Each path below is one point turned by a fixed rotation once a step. After each direction that follows a path, write how fast that rotation turns it, in degrees a step (0 if it stays still).
Each turn is a multiple of 5 degrees from 10 to 175, or 0.
Each row of a path follows its step; steps can be skipped.
Path 1:
step 0: [-0.47  5.33 -0.42 -1.79 -3.21 -0.49  0.22 -1.88  2.03 -2.22 -0.86 -0.59
 -0.44 -3.68 -4.35  3.13 -1.88 -0.71 -2.56  1.32  0.06 -4.42  0.77  3.84
  0.30  1.00  1.46 -1.28 -1.29  0.11 -2.91 -2.31 -0.70 -1.04 -1.02  3.43
  0.94  0.38 -0.77  0.07  5.83  1.86 -0.38 -0.91  0.46  2.92  1.34  0.71
 -1.23  0.69]
step 1: [-2.83  1.12  0.78  2.57 -0.79 -4.72 -0.22  0.62 -1.13  1.97 -1.76  1.78
 -2.61  3.06 -2.46 -1.41 -3.13  0.44 -2.34 -1.13  0.27 -2.90 -1.30  3.24
  1.93  3.77  0.16  1.66  0.88 -1.18  0.61  0.43  1.69  1.26 -0.68  1.42
 -2.18 -0.17  2.07  5.08 -1.35  0.96  2.41  3.18 -1.41 -3.49 -1.15  2.51
  3.77  0.66]
step 3: [ 1.83 -0.16 -0.63  2.70  1.25 -3.34 -2.65 -3.26 -1.83  0.86  1.20 -1.47
 -1.68  0.72  3.56  1.61 -3.74 -2.44  0.49 -4.91 -0.42 -1.85 -0.76  3.03
 -0.74  2.06  0.38  0.46  0.99 -2.25  1.41 -0.77  0.77  1.77  1.19  1.88
 -3.35  0.19 -5.18 -2.40  0.94 -2.30  0.72  3.31  0.40  0.05  2.51 -0.08
  1.27 -3.85]
step 4: [-1.53  1.02 -0.68  0.72 -1.21 -3.21  2.94  4.61  1.47 -0.42  4.35 -3.17
 -1.38 -2.47  0.65  1.13  2.31  0.15  1.74 -0.63 -0.45  0.57 -2.55 -1.60
  0.62  2.00  1.44 -3.72  2.89  1.14 -1.18  4.75  0.10 -2.53  0.79 -2.95
 -3.68 -2.32 -0.04  0.39  2.49 -0.15  3.26 -0.73  0.17 -0.12 -0.79  0.83
 -0.26 -4.41]
step 5: [ 1.58 -0.09 -0.20  2.96 -3.09 -1.82 -2.34 -3.36 -1.98  0.02 -0.86  0.47
  1.00 -1.35 -0.80  4.75 -0.35 -2.73 -4.42  2.61 -5.28  0.90  2.36  0.09
  0.28  0.86  0.93  3.25 -0.07  0.60 -0.34  2.29  1.85 -2.01  1.57  0.81
 -0.68 -0.99 -3.12  1.70  1.55 -2.84  2.51 -2.07  2.15  3.54 -0.76  0.53
 -2.25 -1.17]
step 6: [-5.66  2.75  2.71  0.07  0.64 -1.59 -0.21  0.23  2.61  3.36 -1.24 -2.23
 -1.72 -3.87  2.87  1.08 -3.22  0.84 -3.41 -1.15 -0.62 -5.31  4.50 -0.49
 -0.11 -1.42 -1.37 -1.42  2.31 -0.11 -1.65  1.99  0.93 -2.11 -0.64 -2.98
 -1.17  0.09  1.59  1.57 -0.12  0.00  2.28 -0.30 -1.26 -1.65  0.69  0.24
  0.93  1.59]
step 7: [-0.33  1.17  0.59 -0.60 -3.91 -1.42  0.89 -0.92  1.40  0.21 -2.82 -1.50
  5.06  1.90 -2.33  1.11 -1.89 -2.13 -0.72 -0.58 -1.57  3.78 -1.68  1.49
 -2.61 -1.18 -1.37  0.01  0.11 -1.79 -0.99 -2.85 -0.13 -2.97 -2.72  1.67
 -4.51  0.24  1.92  5.61  1.85  0.94  2.69 -1.73 -0.18  1.26  4.11 -0.44
  0.81  0.36]
step 8: [-0.13  2.93  0.38  0.81  0.78 -0.48 -0.25 -2.88  1.69 -0.45 -1.91 -2.02
 -3.36  1.52  3.65  4.17 -0.76 -2.50  0.27  1.18  0.38 -2.46 -0.58 -0.28
  1.54  1.19  4.43  0.86 -1.02  1.98  2.62 -2.02 -0.76 -0.29 -1.12 -2.06
 -4.37 -0.56 -1.58  2.80 -3.50 -0.40 -1.50  1.43 -3.21 -1.66  0.03 -3.66
  4.74  1.00]
step 9: [-0.19 -1.74 -0.05 -4.30  0.18  1.76 -0.15  3.36  0.83  5.19 -1.39 -2.58
  2.48  1.03  3.02  3.85  1.07  0.10  2.94 -2.00 -0.46 -0.01 -2.97  2.34
 -2.10  0.69  1.25  0.04 -0.68 -2.48 -0.97  2.83 -0.52  0.21  2.96  1.46
 -2.07 -1.79 -2.62  1.26  0.73  3.68  1.74 -1.81 -0.99  2.60  0.22  2.06
  3.36 -2.78]
step 10: [ 1.83 -0.93  1.70  1.89 -1.84 -0.37 -3.38 -0.98  2.00  1.35  1.55 -1.87
 -2.22  1.15  2.13  0.92  1.01 -3.69 -1.07  0.57 -5.31  0.42 -1.60 -2.70
 -0.75  0.82  2.10 -0.27  2.26  4.32  2.83 -1.80  0.86  1.59  3.57 -2.05
 -0.17 -0.51 -0.18  0.71  5.32  0.91 -1.46  1.27  4.13 -1.45  1.70 -0.13
  2.49 -1.55]
step 11: [ 0.15 -1.62 -0.67  0.90 -2.66 -2.57  1.04  1.57  0.23  2.32  0.45 -0.90
 -0.10 -4.65  1.21  1.12  0.41  2.05  1.03 -1.47 -1.66 -3.55  2.45 -2.40
  3.87  2.22 -0.67 -1.19 -0.54 -0.33 -1.18  0.92  2.07  0.63  0.03 -1.23
 -1.39 -2.72  1.50 -0.34 -1.80  0.29 -0.91 -5.36  2.31  6.31  2.06  0.89
  4.49  0.71]
step 12: [-1.38 -0.77  0.40 -1.59 -0.78 -0.62 -1.15  0.89  1.71 -1.74  1.02 -3.26
 -0.68  1.15 -2.26  1.16 -3.52 -1.88 -3.81  3.29 -6.23 -0.75  1.94  1.75
 -2.49 -0.09 -0.97 -0.61  0.71 -1.97  1.70 -1.00  1.68 -0.79  2.54  4.79
 -1.57 -3.55  4.50 -1.70  0.94  1.87  1.02 -2.71  0.65 -1.36 -0.14 -2.38
 -0.12  1.57]
Speeds:
[ 0.49  0.54 -0.10 -0.15  1.12  1.00  0.02 -0.54 -0.34  1.04 -0.68  0.13
 -1.05  0.92 -0.24  0.44  0.32 -0.16  0.20  0.66 -0.15 -0.19  0.97 -0.40
 -0.02 -0.68  0.22  0.56 -0.14 -0.94  0.05  1.42 -0.27 -0.21  0.57  0.68
  0.00 -0.47  0.48  0.60 -0.45  0.21  0.47 -0.37  0.97 -0.66 -0.93  0.50
 -0.24 -0.48]	100
[ 0.18 -0.29  0.50  0.44 -0.82  0.58 -0.03 -0.01  0.55 -1.04 -0.90  0.90
  0.70 -0.10 -0.31  1.04  0.24 -0.76 -0.03 -0.58 -0.63 -0.13 -0.91  0.33
 -0.44 -0.69 -0.29  0.70 -0.81 -1.05  0.86  0.15  0.17 -0.25 -0.10  0.89
 -0.10 -0.98  0.36 -0.63  0.95 -0.05 -0.65  0.18  0.06  0.15  0.30  0.42
 -1.04 -0.30]	155
[ 1.12  0.04  0.11  0.31 -0.80  1.13 -0.07 -0.25 -0.11 -0.30  0.32 -0.62
 -0.70  0.47  0.23 -0.15  0.68 -0.96 -0.87 -0.77  0.36 -0.63 -0.33 -0.58
  0.59 -0.61 -1.45 -0.60  0.42 -0.69 -0.95  0.27 -0.23  0.90 -0.58  0.08
 -0.49  1.22  0.54 -0.19  0.30 -0.18  0.37 -0.35 -0.22  0.14  0.49 -0.34
  0.48 -0.15]	95
[-0.61  0.15  0.14 -0.14 -0.18  0.29 -0.76 -0.09 -0.44 -0.11 -0.12 -0.57
  0.53 -1.35  0.65 -0.08  1.42 -0.01 -0.08  0.32  0.04 -0.05  0.33  0.15
  1.74  0.44 -0.15 -0.35 -0.47  0.28  1.10 -0.11  0.33  0.67  0.92  0.09
  0.55  0.33  0.30  0.55  1.16  0.05  1.09  0.10  0.67  0.38 -0.49  0.30
 -0.58 -0.40]	65
[-0.84  0.07 -1.07  0.53 -0.46 -0.43  0.70  0.51 -0.26  0.39 -0.25  0.85
  1.32 -0.02 -0.69  0.15  0.53 -0.43 -0.78 -0.53 -0.44 -1.23  0.84 -0.38
  0.20 -0.25  0.04  0.09  0.74  0.50 -0.56  0.05 -0.07  0.73  0.33  0.15
 -0.16  0.23 -0.54  0.14 -0.02  1.01 -0.85 -0.53  0.99 -0.83 -0.18 -0.94
 -0.45 -0.05]	65
[ 0.10 -0.68  0.56 -0.44 -0.02  0.03  0.67 -0.56  0.30  0.40  0.08  0.28
  0.43  0.25  0.22  1.33  0.28  0.16  0.15 -0.61  1.24  1.32  0.19  0.04
  0.15  0.80  0.15 -0.10 -0.22 -0.13  0.41  0.33 -1.25  1.28 -0.30  0.14
 -0.22 -0.56 -0.56 -0.49  0.27  0.06  0.56  0.81  0.36 -1.09  0.06 -1.16
  0.77 -0.19]	60
[-0.69  0.64 -0.13 -1.50  0.66  0.37 -0.45 -0.15 -0.56  0.22  0.67  0.41
  0.82 -0.37  0.87 -0.27 -0.68  0.33 -0.81 -0.53 -0.77 -0.53 -0.23 -1.31
 -0.86 -0.70  0.57  0.09 -0.40 -0.47 -0.10  0.04 -0.27 -0.17  0.08  0.98
  0.64  0.66 -0.35 -0.81  0.81 -0.26  0.62  0.50 -0.22 -0.30  0.31  0.03
  0.77 -0.16]	110
